Questions about the grid below. Indices start at 1.
1) Find the bottom-left entry.
2) Find the top-right entry.
3) Find the entry in row 1 and column 1.
4) Find the entry in row 2 and column 1.
5) Find the entry directly above the largest entry.
6) Find the entry at row 3, column 1.
7) Find the entry at row 1, column 3.
8) Find the entry in row 3 and column 2.
array([[122, 130, 136, 128, 106, 124, 125, 123],
       [136, 114, 121, 127, 119, 127, 124, 125],
       [129, 124, 123, 128, 123, 122, 134, 126],
       [138, 120, 131, 140, 123, 126, 135, 125]])
1) 138
2) 123
3) 122
4) 136
5) 128
6) 129
7) 136
8) 124

Questions about the grid below.
1) What is the largest entry in the last row?
2) What is the smallest entry in the last column?
3) What is the first entry in the row that holds the largest entry?
4) What is the entry directly below the smallest entry?
5) What is the 5th-last entry, reading row by row?
6) What is the first entry on the diagonal from the top-right corner?
7) What is the top entry of the column that holds the largest entry?
8) What is the bottom entry of the column that holds the largest entry?
[[127 133 129 130 133 128 130 120 125 122 128 117 126 131 125 129]
 [124 119 124 129 135 128 125 151 130 142 126 128 126 125 130 123]
 [129 127 131 127 135 127 112 123 127 131 128 119 127 133 138 127]
 [129 124 126 129 131 128 119 122 131 134 128 119 122 135 119 130]
 [124 134 128 126 122 127 134 115 129 126 127 134 119 122 123 118]
 [125 126 125 128 127 128 127 156 128 133 130 127 147 129 137 126]
 [130 133 133 127 124 128 137 120 129 135 125 120 120 127 131 117]
 [131 130 128 126 118 129 130 135 125 129 127 120 119 128 137 132]
 [130 126 129 128 131 127 130 123 130 137 134 116 114 125 132 124]
 [133 127 127 131 126 126 134 114 125 117 126 133 128 129 131 128]
 [131 129 134 131 121 129 123 121 129 128 132 130 120 128 121 135]]
1) 135
2) 117
3) 125
4) 119
5) 130
6) 129
7) 120
8) 121
